128 stands for zero in the data rows.
Here are some points:
array([148, 131, 156, 127,  72, 156, 190,  84, 139, 119, 158, 135, 217, 124, 107, 173, 161,  61, 107, 140, 125, 113, 132, 123, 129, 101, 135, 145,  95, 136, 154, 144, 120, 139])
array([ 41,  83, 116, 132, 144,  63, 115, 138,  89, 174,  81, 100,  77,  76, 101,  72,  60, 153, 103, 130, 113, 114,  78, 148, 212, 124, 205, 100,  43,  59,  75, 169, 127,  88])
array([196,  95, 140, 139,  69, 188, 190, 120, 155, 109, 154, 104, 191, 151, 119, 149, 151, 116, 120,  88, 128, 122, 143, 117, 112,  88, 117, 147, 101, 170, 140, 114, 138, 116])
array([128, 148, 132, 101, 131, 158, 120, 104, 130, 127, 129, 120, 117, 133, 102, 116, 145, 176, 108, 113, 110, 100, 143, 104, 143,  89, 132, 113, 121, 135, 136, 136, 152, 144])
array([134, 145, 120, 103, 119, 112,  99, 127, 122, 146, 140, 148, 129,  89, 132, 120, 102, 115, 106, 146, 137, 140,  88, 162, 158, 130, 111, 136, 131, 117, 131, 127, 126, 131])
array([ 85, 110, 141, 225, 134,  90, 102, 186, 135, 127, 101, 128, 103, 126, 164,  76,  62, 119, 128, 145, 153, 106,  75, 114, 175, 165, 171, 103, 101, 127, 109, 141, 131,  90])
array([110, 127, 119, 128, 126, 129, 121, 124, 116, 125,  91, 132, 134, 131, 126, 139, 109, 153, 145, 112, 122, 128, 102, 136, 156, 133, 147, 136, 134, 135, 107, 129, 137, 121])
array([152, 131, 149, 103,  84, 172, 117, 122, 162, 110, 155, 127, 142, 142, 122, 162, 167, 128, 111, 114, 116, 104, 147, 129, 134, 105, 122, 140,  84, 142, 101, 142, 121, 113])
array([205, 130, 154,  98, 142, 161,  90, 128, 111, 138, 145, 135, 158, 145, 164, 180, 134,  85, 137, 115, 154, 181, 145, 109, 106, 137, 137, 155, 113, 125, 132, 130,  61, 118])
array([ 86, 132,  95, 142, 140, 104, 129, 133, 161, 112, 154, 117, 118,  77,  89,  90, 118, 102,  99, 149, 129,  58, 117, 187, 143, 142, 129, 153, 114, 109, 110, 171, 157, 138])
array([167, 124, 125, 139, 146, 129,  94, 168, 131, 126, 110, 134, 114, 144, 142, 147, 131, 127, 139,  94, 129, 126, 119, 138, 126, 160, 107, 141, 128, 136, 105, 138, 121, 126])
array([ 78,  92, 120, 159, 142,  95, 121, 117, 103, 161, 115,  71, 115, 116,  97,  51,  94, 151, 112,  67, 117,  86, 104, 157, 216, 116, 175, 154,  58,  68, 102, 166, 163, 116])
array([ 37, 131, 185, 139, 134, 164,  96,  54, 148, 100,  77, 194, 151,  88,  77, 162, 130, 126, 169, 161, 134,  79, 106, 145, 125, 176, 134, 184, 116,  81, 102, 186, 147,  80])
array([189, 152, 162, 142, 104, 171, 120, 188, 119, 121, 125, 191, 169, 130, 147, 180, 118, 103, 132, 169, 156, 154, 113,  90, 106, 148, 100, 133, 147, 156, 144, 122,  94, 117])
array([157, 105, 136, 131, 150, 141, 133, 138, 119, 120, 130, 120, 117, 143, 127, 128, 133, 140, 111, 120, 109, 111, 135,  65, 139,  94, 138, 110, 120, 125, 143, 134, 121, 153])
array([ 40, 159,  63, 147, 184,  68, 149, 129, 125, 107, 143,  79,  51, 121,  81,  50, 130, 141, 130, 121,  88, 103, 141, 166, 145,  99, 125,  92, 172, 102, 141, 136, 178, 148])
array([128,  88, 114, 193, 133,  91,  90, 213, 109, 169,  89, 102, 107, 105, 138,  77,  46, 127, 122, 118, 137,  94,  37, 127, 232, 136, 176, 107,  52,  88,  81, 152, 136,  68])
array([ 94,  80, 123, 178, 144, 107,  82, 124, 113, 154,  93, 109,  85, 133, 115,  95, 154, 146, 130,  93, 122,  58, 118, 169, 180, 165, 187, 120,  90,  72,  65, 156, 136,  88])
array([133, 146, 158, 135, 155, 157, 105,  93, 138, 114, 122, 143, 114, 118, 110, 142, 156, 144, 105, 119, 116, 142, 114, 116, 143, 114, 137, 122, 159, 122, 106, 158, 123, 155])
array([128, 119, 144, 177, 126, 134, 133, 163, 130, 141,  93, 152, 125, 135, 148, 111,  93, 133, 137, 148, 146, 129,  99,  88, 117, 161, 119, 119, 159, 125, 136, 106, 157,  93])
array([ 79, 145, 111, 132, 128, 110, 113, 131, 139, 139, 125, 121, 127, 114, 141,  98, 122, 153, 141, 142, 128, 138, 120, 122, 108, 147, 135, 120, 151, 117, 145, 104, 152, 111])
array([125, 149, 125,  63, 117, 151, 116, 127, 105, 142, 108, 128, 129, 121, 149, 146, 131, 146, 147, 119, 132, 154, 137, 141,  96, 151, 135, 117, 140, 133, 124, 117, 123, 106])
array([130, 147, 104, 104,  99, 138, 136, 147, 144, 123, 146, 123, 129, 108, 132, 118, 131, 122, 106, 129, 139, 130, 106, 124, 173, 133, 121, 139, 121, 142, 144, 134, 118, 125])
array([147, 135, 149, 121, 107, 166, 161, 124, 124, 119, 170, 116, 146, 137, 149, 183, 202, 108, 126, 109, 122, 111, 116, 125, 100, 154, 157, 137, 170, 115, 115, 137, 144, 135])
array([ 96, 103,  87, 138, 136,  72, 160, 138, 130, 174, 156,  75, 121, 130, 141,  65, 115, 103, 111, 128, 131,  76, 138, 142, 169, 125, 167, 106,  78, 102,  98, 136, 124, 129])
array([159, 125,  92, 119, 143, 109, 111, 155, 136, 146, 138,  95, 125, 137, 122, 100,  85, 151, 140, 111, 141, 151, 131, 129, 134, 121, 107, 139, 129, 151, 138,  89, 122, 147])
array([121, 121, 127, 141, 166, 137,  92, 138, 143, 146, 108, 125, 120, 125, 138,  93, 133, 152, 138, 128, 142, 129, 151, 107,  92, 162, 131, 127, 156, 113, 118, 123, 147, 117])
array([146, 133, 142, 146, 138, 156, 106, 142,  84, 119,  87, 104,  95, 130, 100, 129, 116, 172, 118, 126,  96, 145, 104,  64, 187,  60, 119,  80, 125, 133, 173, 109, 137, 137])
array([134, 134, 133, 114, 112, 138, 118, 113, 145, 113, 119, 138, 141, 141, 123, 152, 142, 121, 143, 110, 125, 113, 131, 144, 124, 146, 104, 149, 127, 164, 120, 145, 134, 131])
array([255, 155, 153, 108, 117, 157, 111, 187,  70, 158,  82, 155, 128, 170, 171, 213,  93, 163, 152, 124, 135, 243, 146,  61, 131,  90,  57,  99, 132, 165, 197,  74,  56, 143])
array([120, 125, 151, 143, 139, 130, 135, 118, 121, 138, 114, 104, 107, 147, 159, 107, 116, 149, 128, 139, 120, 141, 159,  75, 114, 125, 140,  99, 147, 119, 157, 115, 125, 126])
array([133, 128, 140, 124, 117, 177, 103, 130,  99, 110, 129, 129, 149, 119, 119, 137, 139, 132, 124, 127, 139, 128,  98, 109, 131, 110, 143, 124, 123, 140, 134, 105, 120,  89])
array([ 89, 132,  98, 134, 153, 107, 124, 122, 110, 134, 127, 120,  91, 144, 112,  91, 141, 166, 142, 101, 111,  96, 154, 157, 115, 134, 131, 126, 146, 138, 112, 132, 164, 145])
array([147, 120, 127, 151, 133, 161, 118, 122, 148,  79, 149, 144, 116, 129, 134, 112, 131, 109, 112, 115, 154, 135, 108, 162, 115, 134, 138, 139, 148, 150,  78, 157, 116, 138])
array([102, 146, 102,  98,  95, 104, 106, 141, 134, 142, 109, 173, 116,  83, 130, 128,  84, 145, 120, 169, 137, 129,  86, 156, 137, 151,  99, 135, 129, 128, 111, 121, 131, 111])
array([117, 116, 135, 121, 125, 132, 106, 130, 136, 148, 102, 132, 129, 125, 144, 124, 121, 132, 120, 113, 133, 132, 103, 120, 132, 133, 122, 151, 118, 130, 135, 133, 141, 123])
array([141, 113, 147, 125,  87, 158, 141, 142, 150, 127, 133, 126, 156, 126, 110, 128, 128, 133, 135, 118, 111, 139, 145,  82, 132, 109, 132, 112, 110, 156, 158, 140, 130, 118])
array([ 73, 109, 144,  93, 158, 113, 163,  61, 107, 156, 125, 112, 124, 117,  97, 127, 164, 138, 109,  96, 111, 169, 153, 105, 156,  93, 140, 143, 111,  88, 161, 144, 142, 134])
array([172, 145, 119, 115,  95, 136, 154, 137, 127, 138, 134, 109, 168, 149, 144, 151, 131, 113, 141, 135, 122, 176, 143, 125,  95, 135, 108,  97, 135, 150, 155,  76,  97, 129])
array([142, 117, 141, 129, 101, 148, 145, 112, 158, 120, 133, 130, 150, 137, 133, 137, 140, 121, 123, 130, 125, 101, 173, 133, 121, 117, 131, 120, 107, 149, 126, 142, 138, 107])
array([165, 140, 148, 120, 107, 169, 128, 133, 143,  98, 152, 157, 142, 134, 141, 151, 150, 124, 125, 100, 140, 148, 142, 105,  93, 134, 126, 135, 146, 160, 133, 132, 108, 130])
array([149, 113,  88, 178, 146, 116, 118, 138, 163, 127, 138, 152, 120, 136, 161, 119, 121, 119, 161, 162, 118,  90, 142, 161, 110, 163, 116, 127, 158, 116, 117, 102, 123, 141])
array([128, 154, 132, 165, 165, 125, 145, 135, 116, 102, 120, 138, 122, 119, 135, 138, 144, 112, 162, 132, 142, 143, 119, 142, 112, 138, 120, 114, 172, 125, 142, 115, 135, 122])
array([ 89, 147, 117,  44, 146,  86, 125, 101,  86, 199, 131,  98, 133, 110, 109, 122, 140, 130, 122,  90, 125, 159, 140, 153, 138, 141, 123, 135,  98, 103, 127,  97, 124, 124])
array([115, 122, 147, 139, 124, 137, 141, 109, 120, 142, 116, 127, 112, 126, 130, 124, 139, 137, 112, 127, 114, 120, 140,  81, 148, 116, 146, 107, 106, 100, 147, 125, 134, 119])
12 more points follow, each with its number after it:
array([128, 115, 166, 133, 142, 124, 101, 101, 175, 101, 168, 171, 119, 134, 148, 158, 155, 103, 104, 127, 134, 121, 135, 129, 134, 126, 106, 138, 137, 135, 115, 140, 123, 161]) 0
array([148, 128, 135, 145, 100, 139, 125, 145, 137, 128, 126, 133, 147, 112, 142, 138, 118, 131, 134, 137, 137, 128, 103, 117, 132, 149, 122, 140, 120, 132, 105, 131, 130, 110]) 1
array([107, 112, 146, 123, 109, 155, 170, 108, 136, 135, 133, 126, 159, 145, 116, 132, 159, 129, 124, 119, 109, 107, 148, 109, 116, 104, 133, 124, 111, 141, 130, 151, 136, 121]) 2
array([115, 140, 113,  89, 141,  97,  83, 176, 119, 153, 123, 122, 105, 122, 142, 119, 108, 164, 115, 111, 130, 144,  92, 123, 145, 149, 128, 109, 142, 102, 109, 109, 127, 131]) 3
array([168, 139, 181, 164, 186, 181,  92, 144,  83, 112,  97, 180,  96, 157, 105, 178, 152, 127, 114, 110, 130, 147, 124,  98, 126, 129, 157, 149, 121,  79, 134, 140, 111, 141]) 4
array([ 95, 129,  98, 124,  92, 127, 148, 127, 134, 142, 141, 109, 151, 126, 105,  81, 123, 114, 115, 123, 125, 106, 129, 159, 149, 117, 130, 108, 102, 124, 118, 124, 143, 110]) 5
array([129, 126, 136, 132, 114, 123, 113, 144, 139, 128, 114, 146, 120, 123, 130, 140, 118, 135, 114, 131, 126, 116, 107, 139, 149, 118, 120, 121, 127, 123, 119, 129, 125, 129]) 6
array([125, 103, 126, 178, 142, 113, 105, 143, 121, 143, 101, 115, 114, 122, 124, 106, 102, 136, 139, 122, 149,  94,  85, 124, 177, 129, 170, 130,  88,  92,  85, 150, 131, 110]) 7
array([148, 106, 130, 149, 145, 161, 112, 135, 145,  78, 137, 116, 130, 160, 125, 132, 168, 138, 140,  91, 121, 122, 155, 112,  88, 133, 127, 123, 149, 147, 120, 160, 147, 122]) 8
array([179,  97, 151,  57, 129, 106, 117,  99, 110, 172, 165, 129, 161, 147, 152, 189, 156, 104, 118,  99, 133, 176, 160, 124, 110, 132, 126, 169, 124, 124, 121,  94,  84, 156]) 9
array([107, 128, 100,  78, 119, 119, 128, 107, 146, 103, 146, 121, 125, 113, 103, 124, 147, 123, 101, 118, 105, 113, 129, 145, 121, 114, 113, 146, 147, 129, 133, 138, 140, 162]) 10
array([106, 114, 108, 125, 161, 118, 128, 125, 119, 148, 107,  96, 105, 135, 119, 106, 145, 186, 137, 107, 108, 140, 143, 102, 129, 110, 118,  99, 153, 129, 153, 118, 161, 123]) 11
Which of these numbered points is nearest to each point below, looking only along the 7 directions in which the first points spread most? Its number follows each.
array([ 82, 143,  85, 169, 213, 102, 128, 159,  87,  96, 109,  92,  41, 159,  92,  87,  94, 167, 143,  96,  95,  91, 126, 180, 113, 146, 171, 100, 163, 119,  99, 139, 168, 151]) > 11
array([105, 115, 114, 100, 100, 110, 138,  97, 126, 146, 148, 100, 138, 124, 122, 118, 137, 138, 145, 112, 133, 129, 152, 139, 123, 134, 105, 146, 127, 130, 153, 122, 152, 116]) > 10
array([171, 129, 146, 117, 121, 154, 148, 129, 141,  91, 141, 143, 122, 121, 136, 145, 161, 114, 120, 129, 152, 132, 132, 132,  95, 129, 121, 135, 122, 143, 142, 140, 126, 143]) > 0
array([107, 135, 127, 160, 137, 116, 132, 143, 126, 131, 116, 138, 119, 113, 136, 124, 129, 117, 118, 145, 145, 115, 140, 129, 132, 140, 133, 114, 117, 116, 135, 147, 132, 106]) > 6
array([ 56, 140, 100,  15, 101,  99, 137,   5, 138, 161, 146,  84, 141, 139,  75, 126, 204, 134, 106,  83,  63, 128, 213, 188, 120,  94, 113, 169, 110, 104,  88, 149, 157, 130]) > 10
array([ 47, 131, 119,  83, 141, 128, 101,  83, 147, 125, 140, 112, 140, 109, 110, 110, 157, 130, 130, 104, 139, 107, 130, 181, 117, 139, 150, 154, 134, 104, 106, 172, 138, 113]) > 10
array([116,  88, 145, 113, 111, 160, 133,  42, 145, 132, 135,  87, 160, 139, 124, 150, 183, 131, 126,  53, 101,  92, 186, 122, 128, 104, 156, 153,  86, 137, 124, 152, 158, 131]) > 2
array([129, 156, 108, 115, 188, 126, 136, 122, 117, 104, 133, 115,  92, 151, 120, 121, 147, 131, 127, 134, 112, 145, 163, 144,  81,  98, 137, 116, 183, 122, 156, 122, 149, 161]) > 11
array([164, 133, 134, 156, 116, 164, 116, 131, 130,  81, 132, 121, 122, 160, 140, 145, 140, 145, 147,  99, 128, 109, 133, 100,  99, 118, 128, 129, 168, 168, 129, 111, 129, 125]) > 8
array([119, 176,  94, 142, 158, 115, 144, 161,  97,  95, 119, 118,  85, 119, 118, 123, 111, 151, 148, 127, 111, 132, 122, 182,  85, 123, 109, 106, 194, 139, 135, 113, 168, 161]) > 11
array([112, 136, 116, 159, 178, 112, 146, 145, 119, 140, 110, 108,  88, 125, 114,  83,  96, 153, 146, 162, 126, 139, 156, 113, 108, 144, 158, 113, 147, 110, 149, 132, 133, 126]) > 11
array([158, 100, 142, 123,  73, 129, 137, 157, 145, 126, 139, 154, 151, 117, 125, 133, 108,  94, 113, 143, 137, 111, 112, 117, 149, 139, 140, 125,  98, 129, 116, 131, 109, 108]) > 1
array([157, 175, 143, 111,  96, 169, 109, 125, 122,  76, 126, 173, 120, 131, 110, 163, 142, 145, 130, 139, 121, 120, 125, 151, 104, 125, 126, 113, 129, 149, 116, 140, 114, 143]) > 0
array([173, 144, 100, 187, 185, 128, 153, 151, 119,  58, 139, 146,  77, 162, 135, 152, 136, 129, 168, 138, 113, 128, 160, 165,  54, 139, 117, 113, 233, 162, 142, 118, 127, 179]) > 8
array([127, 123,  93, 100, 139, 120, 122,  90, 142, 152, 159,  97, 131, 118, 126, 102, 153, 114, 122,  92, 117, 125, 145, 167, 136,  94, 110, 140, 152, 131, 108, 123, 130, 152]) > 10
array([234, 157, 200, 152, 116, 171, 122, 184,  85, 110, 131, 149, 146, 167, 154, 187, 103, 144, 123, 153, 127, 237, 132,  23, 133,  70, 105,  91, 141, 190, 161,  73,  41, 153]) > 4
array([152, 128, 108, 130, 159, 134, 131, 131, 113,  88, 137, 125,  94, 158, 136, 164, 169, 142, 139, 102, 115, 126, 147, 168,  98, 127, 110, 130, 190, 136, 120, 132, 130, 168]) > 8
array([203, 127, 160, 130, 103, 177, 128, 169,  97, 135, 106, 143, 148, 148, 132, 181, 111, 144, 134, 142, 131, 192, 125,  53, 141,  88, 102, 105, 147, 172, 199,  92,  86, 150]) > 4
array([165, 111, 164, 174,  83, 174, 125, 150, 128, 106,  96, 165, 156, 151, 158, 161, 129, 139, 140, 147, 155, 129, 104,  99, 123, 153, 109, 131, 151, 154, 101, 122, 141,  91]) > 1
array([112, 134, 118, 163, 182, 123, 129, 146, 104, 151, 122, 101, 112, 145, 107,  76, 137, 148,  97, 123, 124, 118, 118,  94, 188,  95, 152,  85,  92,  72, 123, 120, 135, 141]) > 11
array([161, 107, 142,  57, 119, 119, 149,  92, 113, 191, 156,  95, 175, 128, 153, 154, 118,  95, 130, 105, 136, 210, 144, 141, 141,  80, 110, 187, 124, 163, 174, 101,  96, 163]) > 9
array([150, 134, 141,  56, 142, 126, 130,  85, 137, 167, 164, 130, 140, 145, 142, 142, 175, 107, 112, 121, 140, 194, 194,  82, 120, 108, 101, 127, 138, 139, 159,  99,  65, 154]) > 9
array([150,  98, 158, 107, 111, 171, 141,  81, 149, 132, 153,  82, 174, 153, 100, 139, 197, 134, 109,  54, 109, 137, 199,  97, 131,  88, 143, 142,  87, 150, 141, 138, 137, 125]) > 2
array([166, 108, 148, 104, 141, 164,  84, 126, 156, 136, 118, 135, 127, 143, 133, 144, 146, 123, 125,  74, 138, 159, 138, 101, 130, 103, 103, 148, 102, 137, 145, 129, 120, 128]) > 4
array([102, 109, 137, 180, 142, 115, 121, 147, 127, 136, 104, 110, 123, 129, 135, 100, 101, 127, 126, 125, 127, 102,  79, 116, 189, 130, 191, 117,  73,  92,  91, 145, 138, 104]) > 7
array([133, 135, 116, 137, 130, 123, 112, 131, 109, 124, 126, 110, 132, 113, 116, 127, 120, 119, 124, 152, 127, 142, 131, 129, 138, 155, 133, 141, 139, 118, 135, 120, 119, 156]) > 6
array([110, 150,  98, 137, 162,  90,  75, 165, 108, 182,  81, 135, 115, 128, 146, 111, 105, 170, 167, 157, 139, 156, 110, 140, 125, 160,  96, 108, 167,  65, 113,  90, 135, 124]) > 3
array([142, 128, 146, 154, 123, 147, 128, 146, 152,  99, 141, 140, 160, 126, 133, 128,  97, 105, 108, 166, 141, 122, 114, 153, 102, 123, 142, 127, 131, 141, 134, 127, 128, 107]) > 1
array([155, 136, 142, 194,  71, 163, 142, 179, 164,  93,  98, 183, 124, 122, 156, 138,  71, 125, 157, 180, 169,  99,  85, 119,  89, 190,  94, 129, 147, 177, 121, 120, 100, 100]) > 1
array([149, 116, 139, 146, 129, 155, 128, 149, 128, 115,  92, 131, 101, 139, 116, 142, 127, 178, 101, 128,  79, 137, 114,  79, 195,  71, 126,  80, 111, 122, 147,  91, 122, 148]) > 11
array([168, 139, 166, 167,  96, 165, 142, 174, 143,  84,  87, 175, 130, 143, 128, 134, 115, 120, 147, 166, 144, 114, 109,  90, 100, 139, 151, 133, 111, 138, 150, 135, 131, 105]) > 1
array([ 55, 148,  67,  85, 171,  64, 100, 124,  97, 202,  86, 132,  88, 107, 124,  77,  78, 152, 139, 141, 146, 144, 102, 172, 172, 162, 106, 128, 128,  85, 108, 122, 131, 109]) > 3
Here are 12 other points, each followed by its number:
array([137, 124,  88, 141, 101, 128, 106, 157, 125, 118, 128, 143,  96, 125, 126, 128, 113, 131, 198, 167, 111, 120,  83, 118, 158, 153,  88, 121,  88,  91,  80, 120, 111, 114]) 0
array([174, 100, 142, 108,  83, 131, 125, 114,  88, 150, 100, 130, 148, 165, 165, 182, 119, 165, 129, 125, 113, 177, 124,  81, 145,  82, 136, 112, 107, 141, 147,  55,  92, 141]) 1
array([ 68, 121, 118,  78, 152, 114, 124, 101, 140, 143, 135, 114, 130, 107, 121, 112, 119, 135, 106, 143, 154, 116, 108, 161, 105, 137, 111, 137, 134,  95, 100, 127, 133, 128]) 2
array([185, 103, 114, 134, 126, 123, 124, 195,  94, 149, 107, 133, 132, 159, 163, 161, 111, 159, 131, 113, 113, 174,  95,  89, 156, 113,  99,  94, 130, 147, 165,  95, 110, 151]) 3
array([135, 127, 103, 122, 138, 119, 121, 139, 134, 139, 117, 112, 117, 101, 115, 117,  85, 146, 135, 119, 118, 129, 102, 162, 152, 111, 119, 145, 110, 129, 139, 109, 127, 131]) 4
array([122, 133, 104, 135, 154, 123, 108, 182, 122, 108, 121, 103,  98, 144, 115, 112, 139, 142, 114, 111, 114, 144, 123, 122, 169,  97, 147, 112, 153, 131, 141, 123, 139, 137]) 5
array([114, 108, 131, 106, 111, 111, 146,  77, 136, 118, 153,  98, 154, 125, 117, 108, 159, 117, 120,  88, 131, 131, 164, 140, 129, 108, 117, 137, 121, 113, 148, 169, 147, 171]) 6
array([114, 165,  97, 105, 114, 121, 103, 146, 121, 140, 137, 129, 140, 126, 136, 126, 100, 128, 146, 136, 137, 135, 108, 159, 125, 144, 104, 113, 149, 132, 130,  98, 116, 134]) 7
array([180,  97, 136,  94, 103, 156, 131,  98, 147, 115, 133,  68, 155, 147, 105, 141, 176, 121, 136,  94, 127, 113, 173, 122, 124, 114, 156, 126,  68, 142, 131, 145, 121, 128]) 8
array([ 88, 123, 118, 154, 147,  78,  99, 137, 129, 163, 131, 120, 100, 129, 152,  70, 109, 123, 137, 148, 131, 122, 116, 120, 164, 166, 136, 113, 137,  98, 109, 109, 121,  99]) 9
array([ 84, 115, 102, 144, 166, 116, 116, 106, 120, 128, 123, 117, 119,  98,  96, 106, 145,  97, 132, 121, 136,  80, 101, 181, 162, 140, 164, 148,  98,  89,  90, 179, 161, 117]) 10
array([105, 129, 115, 133, 146, 113, 126, 143, 105, 154, 116, 102, 113, 136, 163, 117, 128, 124, 136, 105, 140, 129,  96, 124, 127, 158, 125, 129, 162, 115, 141, 102, 155, 132]) 11
The same question for these:
array([ 11, 112, 101, 142, 177,  89, 119,  94, 168, 112, 118, 104, 114, 117, 135,  64, 130,  96, 152,  81, 168,  35, 120, 229,  75, 225, 169, 126, 152,  86,  57, 189, 166,  79]) > 10
array([132, 153, 116, 112, 131, 110, 120, 130, 116, 153, 140, 130, 137, 119, 143, 131, 120, 109, 147, 146, 145, 142, 131, 154, 111, 154, 108, 132, 155, 127, 124,  96, 106, 126]) > 7
array([101, 132, 104, 137, 167, 110, 161, 102, 116, 127, 146, 116, 107, 129, 140,  99, 140, 119, 145, 130, 141, 150, 148, 148, 116, 123, 138, 111, 192, 132, 122, 125, 130, 137]) > 11
array([102, 115, 115, 101, 110, 107, 146,  93, 140, 134, 128, 136, 143,  98, 123, 136, 144, 100, 130, 147, 139,  94, 125, 167, 127, 154, 126, 169, 111, 102, 111, 150, 147, 130]) > 2
array([128, 131, 106, 120, 117, 122, 106, 132, 111, 133, 135, 133, 122, 129, 112, 134, 133, 137,  99, 117, 105, 110, 131, 169, 160, 114, 102, 117,  99, 125,  98, 116, 128, 125]) > 4
array([140, 134, 146, 157, 125, 134, 105, 148, 120, 100, 124, 169, 125, 105, 129, 151,  87, 122, 121, 157, 142, 119,  76, 114, 135, 137, 120, 142, 133, 138, 115, 133, 108, 118]) > 0
array([135, 141, 149, 133, 101, 129, 102, 141, 132, 110, 115, 163,  97, 127, 132, 108,  82, 161, 122, 161, 132, 125, 104, 114, 120, 130, 149, 138,  98, 148, 121, 137, 104, 104]) > 0
array([159, 119, 141, 202, 150, 102, 105, 202, 107, 108,  85, 195, 119, 108, 159, 168,  59, 101, 149, 190, 156, 119,  40, 138, 132, 194, 120, 148, 160, 134, 114, 123, 111, 134]) > 0
array([101, 116, 141, 111, 148,  78, 120, 100, 116, 151, 131, 127, 128, 133, 148, 171, 131, 107, 124, 123, 145, 131, 136, 166, 129, 150, 148, 162, 152, 131, 111, 135, 147, 134]) > 2
array([181, 102, 159, 185,  63, 189, 144, 146, 154,  73, 120, 126, 163, 162, 123, 145, 142, 119, 128,  83, 117,  94, 136, 102,  98, 115, 173, 112,  77, 157, 101, 146, 128, 106]) > 8
array([136, 124, 133, 161, 141, 134, 113, 148, 127, 117, 125, 128, 115, 141, 137, 116, 117, 143, 135, 114, 125, 141, 122, 125, 103, 148, 140, 127, 161, 137, 117, 126, 141, 128]) > 11
array([110, 168, 119, 135, 185, 151, 125, 107, 125,  78, 125, 133,  73, 126, 152, 148, 158, 136, 157, 123, 118, 119, 151, 134,  62, 128, 100, 111, 238, 142, 197, 130, 135, 168]) > 11
array([108, 113, 131,  85, 116, 138, 177,  90, 154, 147, 142, 127, 169, 109, 111, 152, 161, 118, 105, 136, 116, 119, 161, 143, 114, 132, 125, 132, 106, 111, 130, 139, 140, 149]) > 6
array([183, 129, 156, 123, 170, 144, 147,  84, 117, 108, 154, 134, 126, 156, 139, 176, 172,  95, 139,  89, 130, 149, 170, 124,  94, 124, 150, 148, 113, 108, 127, 149, 103, 144]) > 8
array([ 54, 114,  95, 132, 158,  82, 140, 107, 125, 166, 131,  87, 139, 106,  89,  80, 112, 128,  92, 110, 104,  81, 121, 155, 175, 114, 180, 126,  83,  96,  89, 152, 159, 121]) > 10
array([122, 159, 133,  96, 132, 118, 101, 158, 120, 142, 126, 134, 145, 117, 100, 131, 105, 137, 135, 155, 135, 143, 124, 110, 156, 136, 111, 133, 107, 126, 131, 132, 114,  95]) > 4
array([131, 146, 115,  86,  69, 157, 112, 152, 126, 128, 128, 146, 138, 135, 146, 147, 105, 159, 134, 138, 139, 153, 118, 117, 110, 134,  92, 110, 138, 162, 152,  99, 105, 117]) > 7
array([ 87, 126, 109, 153, 168,  70, 109, 152,  99, 130, 126, 116,  82, 123, 131, 104,  87, 126, 153, 146, 151, 141,  81, 139, 150, 177, 147, 115, 148,  95, 110, 105, 122, 135]) > 9
array([ 57, 151,  95, 146, 166,  44, 124, 151, 101, 167, 104, 143, 101, 116, 133, 112,  85, 115, 145, 189, 156, 138,  73, 188, 150, 172, 119, 116, 136, 111, 127, 100, 134, 120]) > 9
array([ 96, 125, 142,  89, 161, 135, 156,  64, 160, 152, 176,  96, 134, 143, 108, 113, 201, 117, 115,  84, 109, 129, 211, 122, 122, 107, 133, 111, 121, 113, 125, 125, 138, 135]) > 6
array([ 99, 135,  97,  73,  80, 103, 111, 125, 117, 161, 100, 115, 154, 138, 121, 129,  96, 146, 137, 151, 122, 133, 118, 142, 129, 148, 108, 123, 104, 116, 119, 108, 148, 111]) > 4
array([ 85, 144, 132, 123, 120, 120, 111, 122, 117, 144, 103, 137, 123, 101, 106,  93, 112, 141, 126, 142, 150, 144,  85, 113, 162, 123, 122, 127, 129, 106, 126, 132, 140,  94]) > 4
array([124, 164,  74, 110, 156, 123, 114, 134, 130, 100, 130, 124,  93, 136, 105, 134, 154, 170, 157, 128, 118, 112, 161, 172, 104, 148,  89,  96, 179, 145, 134, 111, 140, 152]) > 11
array([174, 157,  84, 138, 128, 118, 119, 159, 122, 115, 149, 131, 138, 129, 132, 132, 105, 123, 148, 151, 137, 127, 131, 165,  90, 126,  97, 120, 158, 111, 128,  97, 118, 147]) > 7
array([104, 111, 126, 158, 143,  99, 135, 151, 120, 156, 119, 143, 136, 102, 153, 120,  99, 118, 134, 172, 139, 145,  82, 131, 133, 154, 127, 129, 127, 122, 143, 135, 114, 128]) > 0
array([222, 163, 144, 101, 104, 133, 168, 196,  79, 125, 109, 180, 108, 144, 146, 182,  72, 112, 108, 169, 114, 189, 126,  83, 101,  87, 123, 107, 119, 173, 185,  97,  65, 152]) > 3
array([162, 140, 153, 100, 113, 139, 126, 121, 122, 147, 122, 150, 146, 125, 126, 145, 129, 135, 114, 146, 118, 181, 146,  69, 139,  73, 122, 109, 112, 146, 170,  84,  93, 156]) > 1
array([169,  91, 127, 155,  97, 124, 169, 113, 142, 135, 159, 125, 175, 164, 114, 129, 153,  90,  93, 150, 162, 153, 116,  96, 128, 104, 120, 145,  90, 120, 111, 140, 120, 114]) > 8
array([132, 105, 129, 127, 139, 103, 103, 124, 165, 116, 145, 154,  87, 150, 149, 127, 138, 135, 114, 142, 135, 118, 136,  95, 134, 130,  94, 144, 133, 146, 120, 149, 125, 153]) > 11
array([139, 134, 151, 180, 137, 152, 126, 149, 104, 101,  88, 140, 109, 135, 121, 122, 110, 172, 122, 129, 110, 147, 123,  92, 144, 125, 129,  83, 125, 120, 154, 112, 130, 136]) > 5
array([ 81, 132, 158,  97, 149, 113, 136, 101, 102, 122, 143, 150, 117, 101, 107, 119, 119, 125, 112, 155, 116, 124, 118, 125, 138, 117, 151, 154, 131, 110, 132, 147, 125, 153]) > 2
array([117, 112, 144, 149,  96, 130, 173, 141, 125, 158, 134, 146, 160,  97, 125, 115, 118, 111, 105, 154, 122, 108,  87, 138, 134, 119, 130, 165, 111, 130, 130, 154, 154, 131]) > 4
